(in the rows, 128 means zero)
A state moves one step at a time under one of 7 hidden systems, and each row is a state written as 18 numbers. Each run below is a few steps of one system.
Q994, run 1, 8 rows:
[[134 121 117 143  80 187  97 156 151 137 137 100 116 150  90 193 102 137]
 [107 155 153 122 158 130 151 157 139 117 147 124 164 128 184  55 160  95]
 [143 135  69 130 126  62 117 108 115 151  74 126 100  99 105 164 118 148]
 [144 117 156 131  72 204 108 167 151 120 164 112 161 143 109 143 122 113]
 [ 97 152 119 133 162  84 152 106 138 115 111 133 147 112 192  69 172 127]
 [170 100  93 117  90 106 118 118  99 147 105 125 111  92  74 188 105 135]
 [126 129 170 150 102 193 112 134 167  99 175 136 168 160 153 105 148 135]
 [ 99 117 102 113 167  66 168  92  90 135 106 124 118  88 159 105 159 126]]
Q49, run 2 (8 x 18):
[[136 131 141 111 182  73 159  83 109 141  72 168  90 135 132 129 113 125]
 [128 122 152 107 101 174 107 130 143  93 166 117 110 145  76 157  65 145]
 [ 67 133 170 131 176 134 137 125 125 140 129 136 136 171 159  66 159 106]
 [136 150 113  98 157  89 147 110 129 119  80 126  71 118 106 164  66 133]
 [120 138 171 119 107 180  89 170 151 115 166 124 150 167  90 102  99 113]
 [ 62 155 125 126 172 103 152 111 148 136  72 116 115 148 175  99 150 115]
 [170 146 131  80 111 109 128 152 128 115 102 124 113 103  76 148  57 105]
 [ 88 144 157 143  97 168  85 134 181 116 127 125 168 176 132  86 148 125]]
Q419, run 3:
[[155  86 138 162 145 154 130 158  70 177 185 142 122 140 117 145 158 122]
 [141 156 101 179 177 125 141 120 150 109 163 137  94 138 185 148 134 179]
 [129 112  96 142 161 110 122 174  64 166 185 110 102 113  97 134 126 129]
 [160 157 115 197 155 152 112 161 158 152 146 146 114 172 166 153 146 150]
 [ 96 142  75 134 161 117 147 175 102 135 173  72  99  97 147 134 126 131]
 [183 157 100 178 136 109  94 188 129 179 126 149 138 143 131 128 151 125]
 [ 91 138  70 159 115 158 131 159 148 127 149  64 117 116 163 169 145 144]
 [178 146  97 143 135  94 133 189 104 159 138 130 160  91 153  99 165 100]]
Q801, run 4 (8 x 18):
[[128 145 143 161 140 137  94 169 137 193  87 147 130 190 114 122 147 101]
 [107 167 107 106 141 144 170 148 167  92 111  77 100 110 167 157  90 118]
 [141 152 119 114 107  88  78 180 121 149 118 128 166 118  85  71 125 100]
 [101 133 107 150  99 159 133 118 171 147  61 101 125 151 158 180 155 122]
 [156 135 129  75 101 119 159 159 119  96 137 107 164  62 134 103 110  87]
 [123 122 105 153  81  97  76  89 149 144  79 149 161 136 111 115 168 151]
 [122  81 143 101  97 180 186 115 108 125 124  98 134  99 146 174 141  97]
 [176 135 139 122 112  85 115  90 137  84 141 175 169  94 133  79 134 152]]
Q994, run 5 (8 x 18):
[[119 114 132 146  78 118  90  67 160 124  80 155 164 144 123 117 164 153]
 [124  84 151  84  93 158 182  88 115  98 118 111 145  86 143 149 133 104]
 [161 119 157 121 119  96 109  64 132  87 139 187 149 121 114  92 119 165]
 [ 76  64 145 123 114 158 141  62 101 134 125 121 112 144 112 160 147 142]
 [177 118 190 107 165 139 171 101 115  98 156 178 118 128 141 122 101 125]
 [ 69 111 128 132 161 108 104  76 112 120 148 134  84 159  90 123 106 175]
 [137 104 186 120 166 169 160 142  98 166 126 147  98 169 118 153 115  90]
 [106 174 135 124 189 113 130 126 154  92 145 130  79 155 135 114  72 155]]
Q372, run 6:
[[107 134 147  96  99 150 131  78 176  81  84 120 111 139 110 160  81 141]
 [ 80 102 186  79 119 139 130 111 112 120 126 130 159 137 104  68 131  91]
 [117 129 156 112 137 115 141  60 152 119  51 157 101 155 127 148 110 132]
 [ 93 101 173  68 106 163 142 109 121  87 146 109 131 122  90 120  85 110]
 [101 126 186 122 148 121 118  75 143 130  85 175 133 180 124  89 135 125]
 [ 85 110 148  76 136 141 165  90 120 104 102 102  86 125 106 160  78 117]
 [127 129 203 101 128 149 108 115 141 108 133 167 145 171  94  83 101 115]
 [ 45 122 142 109 157 128 142  81 135 129  80 111  90 162 128 133 117 128]]
Q49, run 7, 8 rows:
[[ 72 147  88 138 126 145 123 141 153  85 182  70 126 112 155 118 126 159]
 [156 131 127 133 159  82 124 166  83 196  98 154 131 133 113 105 149  88]
 [147 157  92 153  99 162 120 133 186  96 128 102 111 127 146 189 102 163]
 [107 119 130 114 128 116 127 176  89 150 159 107 170 104 130  63 166  86]
 [169 151  92 164 127  95 120 101 160 143  65 154 110 135 148 173 136 155]
 [127 103 123 102  77 171 132 167 113 112 180  81 157  88 111 135 124 107]
 [145 138 128 168 149  89 118 103 136 147 102 176 154 142 170  87 189 140]
 [133  97  88 109  93 134 145 116 107 123 124  87 104  83 100 199 106 137]]
Q985, run 8:
[[198 172 133 122 147  91 134 144 150 136  70 166 114 130 130 141  93 112]
 [ 70 139  93 125  80 151  88 149 157 108 145  67 141 125 105 128 118 140]
 [163 141 150 132 135 107 136 153 125 169  78 163 166 133 154  89 169  79]
 [128 142  78 116  86 117 128 100 166  87  99  96 118  88 128 172 101 160]
 [140 100 154 129  83 147  98 154 109 150 151 139 191 127 105  85 169  99]
 [137 135 114 145 132 114 164  70 160 110  75 142 122 118 190 155 155 147]
 [145  83 127  93  83 135 124 131  82 113 175 112 148  76  77 132 113 123]
 [134 118 163 175 137 148 120  80 153 128 127 181 141 176 163 117 173 156]]
Q801, run 9:
[[168 152 170 123 139 128 151 149 147 153  66 163 153 146 161 108 143  75]
 [ 90 142  90  94  97 106 120  98 154  84  99  87 112  98 104 144  86 150]
 [141 107 175 114  92 153 111 156 118 161 110 144 179 145 103  97 153  74]
 [109 142 116 117 123 117 159  63 172  88  71 123 120 114 174 148 129 147]
 [138  91 150  77  92 120 116 133  83 130 141 126 153  96  60 107 108  98]
 [124 124 157 157 112 151 122  68 174 118  88 165 144 170 161 133 161 150]
 [101  94 143  66 139 117 177 104  81 105 141 106 112  84 111 125 100 108]
 [170 128 166 148 115 122  82  95 146 127 118 195 146 167  97 110 123 153]]
Q419, run 10 (8 x 18):
[[170 165 167 137 174 130 162 136 156 135  85 168 119 159 177 127 124 103]
 [ 84 141  94  99 121 107 102 135 128  99 149  82  99 110  78 128  71 149]
 [135 131 176 142 134 154 116 166 129 178 100 154 156 178 129 102 159  80]
 [ 99 167  93 109 133 116 153 112 174  82  96  88  99 107 155 152  90 144]
 [142 119 144 103 104 113  95 176  95 159 136 131 168 120  72  81 129  86]
 [102 148 125 152 108 153 128  91 194 116  68 124 129 160 170 155 148 142]
 [133 114 127  65 113 109 161 149  89 110 140  98 145  62 110 108 106  88]
 [148 136 140 159  94 117  74  94 167 133  89 175 160 162 116 111 152 152]]
Q627, run 11 (8 x 18):
[[178 113 170 131 122 174 150  94 148 110 120 164 106 154 129 188  99 139]
 [ 65 119 139  99 155 119 131 114 105  88 191 106 122 116 117  74 111 143]
 [143 109 160 147 165 113 133  98 103 181  82 180 102 174 117 144 142 120]
 [107 143 137 106 140 168 144 140 149  86 163  92  85 137 117 161  60 139]
 [104 140 160 122 176  89 111 144 103 155 129 156 139 155 116  50 140 104]
 [116 146 111 140 143 137 135 121 155 146  69 114  73 161 124 198  97 134]
 [123 152 158  84 126 141 121 188 130 110 157 106 150 123 106  79  90  85]
 [ 96 159 110 153 143  84  99 104 159 153  56 144 125 162 141 108 153 138]]
Q627, run 12 (8 x 18):
[[142 175 155 113 164 116 165 115 175  98  77 149 118 140 179 117 105 113]
 [ 93 125 104  87 108  89  95 129 107 131 107 100 116 110  53 118  88 123]
 [117 131 182 134 106 179 120 130 167 144  83 143 157 183 141 119 149  95]
 [103 156 109  80 139  90 164 103 148  80  94 100 115  84 149 119  94 124]
 [135 101 153 108  82 115  81 117 111 153  95 153 156 138  56 111 126 110]
 [ 81 132 148 124 112 179 155  91 182  93  98 106 132 149 175 145 139 129]
 [144 120 144  66 130  72 152 104  93 107 111 143 140  75 105  90 105 104]
 [104 100 147 143  88 154  83  74 150 130 103 146 126 176  87 153 129 158]]
Q372, run 13 (8 x 18):
[[186 136 145 147 111 124  70 136 137 119 163 173 140 149  78 113 100 156]
 [ 49 109 111 157 151 158 147 126 121 155 134  87 108 153 164 143 173 130]
 [204 162 140 104 165  93 156 161 119 116 130 158 117 102 133 120  85 107]
 [ 83 124  95 162  97 142  59 127 145 134 149 105 122 159  86 138 127 172]
 [132 130 149 124 164 145 182 173 108 166 114 121 134 128 179 121 159  66]
 [156 175  89 127 122  81  97 123 165  88 119 131 113 108 110 132  80 169]
 [ 91  88 130 134  93 165 106 163  96 177 144  99 155 139  99 124 170  96]
 [167 173 126 141 151 113 165 121 174 110  84 149 129 123 201 133 134 124]]
Q985, run 14:
[[187 140 118 134 108 140 109 198 123 170 113 126 127 131  90 165 105  96]
 [110 179  94 162 119 137 112 158 187 104 139 102 152 130 182 106 150 145]
 [150 124  81 126 114  73 125 157  89 178  91 119 144  84 113 126 158 100]
 [188 146 113 163  76 163 105 137 183 111 125 134 146 129 140 174 126 151]
 [103 111  96 139 108 118 135 143 109 134 157  97 175  86 164  92 193 120]
 [212 114 109 154 115  98 132  98 118 144  99 176 128 107 130 170 143 149]
 [116  96 110 147  84 183 128 125 131 102 195  93 144 109 140 157 148 155]
 [164 108 138 156 166  96 149 112  87 151 150 175 143 118 163  97 181 131]]

Which system made each run below?
run 15 (2 x 18):
[[133 113 135 133 139 148 155 172  94 136 193 115 163 102 166  91 170 102]
 [163 140  74 172 145  70 118  98 127 139 112 155 107 113 145 153 145 177]]
 | Q801
run 16, 2 rows:
[[111  80 142 162 118 192 135 107 116 157 140 125 108 166 129 190 153 140]
 [158 144 149 113 171 116 172 127 120  81 184 146 131  97 172  92 114 132]]
 | Q801
run 17, 2 rows:
[[117  91 155 109 179 104 181  93  68 153 117 150 108 120 141 120 147 106]
 [166 128 140 135 134 135 112  95 141  89 163 158  92 141  95 162  72 179]]
 | Q49
run 18 (2 x 18):
[[158 108 131  83 143  90 150 105  82 120 125 141  95  92  80 150  76 127]
 [119 123 170 154 106 174  78 112 162 113 158 155 145 186 106 113 128 155]]
 | Q801
run 19:
[[128 114  88 140 105 113 103  85 128  84 181 120 117  99 106 144 112 196]
 [129  81 160 157 137 165 133 137  85 183 151 147 141 160 132 131 181 108]]
 | Q985
run 20 (2 x 18):
[[106 105 116 140  91 154 150  94 151 143  63 111 140 129 164 171 175 118]
 [184 116 140  86 103 110 159 117 111  87 148 141 162  60 133 108 119 115]]
 | Q49
run 21:
[[192 153  84 157 106 127 144 171 149 140 110 118 145  94 172 165 151 118]
 [121 126  63 140  80 115 108 151 126 120 158  84 162  74 135 122 158 142]]
 | Q801
run 22 (2 x 18):
[[194 137 127 129 179  78 159 108 104 128 119 176  94 109 138 145 105 142]
 [103 108 119 146  99 170  81 136 129 118 194 105 118 150  80 147 108 165]]
 | Q49
run 23, 2 rows:
[[ 60 114 122 169 129 149 109  77 150 136 113 123 115 175 145 140 165 164]
 [173 120 144  89 159 124 193 150  87 128 139 128 112  86 139 146 103  87]]
 | Q419
run 24, 2 rows:
[[ 97 161 140 117 150  87 131  90 162 125  47 148 126 149 151  95 133 119]
 [123 116 135  72  86 138 131 122 126 118  85 104 118 111  72 162  76 101]]
 | Q994
run 25 (2 x 18):
[[156 114 140 126  57 165  92 147 147 149  92 129 156 143  83 160 123 106]
 [ 85 135 142 107 112 149 159 106 164  80 122 104 165 108 189  91 153 116]]
 | Q419
run 26:
[[111  68 115 123  92 151 150  82 100 145 103 108 114 113 113 195 145 130]
 [185 118 172 117 109 145 144 112 133  81 174 165 171 105 148  97 132 130]]
 | Q801
run 27, 2 rows:
[[129 169 122 110 168  91 156 114 146  67 155 128 119  95 170  90 100 149]
 [117  93 114 136 107 104  79 122  84 184 114 134 122 141  54 138 137 131]]
 | Q994
run 28:
[[118 143 112 141  62 165  76 170 170 140 111  94 158 146 105 140 133 118]
 [114 141 119 113 118 125 172 143 142 130  84  99 161  95 190 110 168  83]]
 | Q801
run 29, 2 rows:
[[184 147 136 147 175 109 158 103 140 128  98 173  84 144 152 170 104 147]
 [ 79 114 107 118 117 154 110 158 109 113 200  73 115 119  92 127 103 141]]
 | Q985
run 30, 2 rows:
[[ 86  92 197 103 125 176 139 112 118 146 106 134 132 174 107 121 131  89]
 [111 151 165  80 163 111 169  89 146  74 108 139 109 122 148 101  85 123]]
 | Q985
run 31 (2 x 18):
[[ 59 143 111 106  91 151 128 137 166  94 124  65 153 112 148 107 134 117]
 [180 132 131 111 108  77 129 125 117 151  68 163 167  97 125  99 151  93]]
 | Q994
run 32 (2 x 18):
[[103 120 164  92 146 139 117 145 106 147 116 124  92 166  62 133  73 100]
 [101 170 172 122 170 145 132 136 170 127  87 140 104 190 142 114  98 109]]
 | Q994
run 33:
[[123 172 133  97 134 137 149 187 152  94 152  93 151 102 160  85 108  92]
 [115 159  97 138 119  68  77 131 147 157  64 138 138 140 102  96 138 129]]
 | Q49
run 34, 2 rows:
[[ 83 113 153 158 141 199 143 117 147 113 173 115 121 169 170 137 152 145]
 [138 147 131 106 200  63 155 130  91 127 136 150  98 111 131  89 105 122]]
 | Q372
run 35:
[[159 142 111 108 176  65 159 142  90 163  83 141 101 103 126 130 112 100]
 [132 143 125 145  89 164  67 156 164 125 141 117 122 165  76 154  89 148]]
 | Q627
run 36:
[[191 164 121 149 127 129 140 132 176 131  69 152 112 140 155 181 111 128]
 [ 93 128  90 115  88 132 107 165 125 107 178  70 159  88 116  99 134 127]]
 | Q985
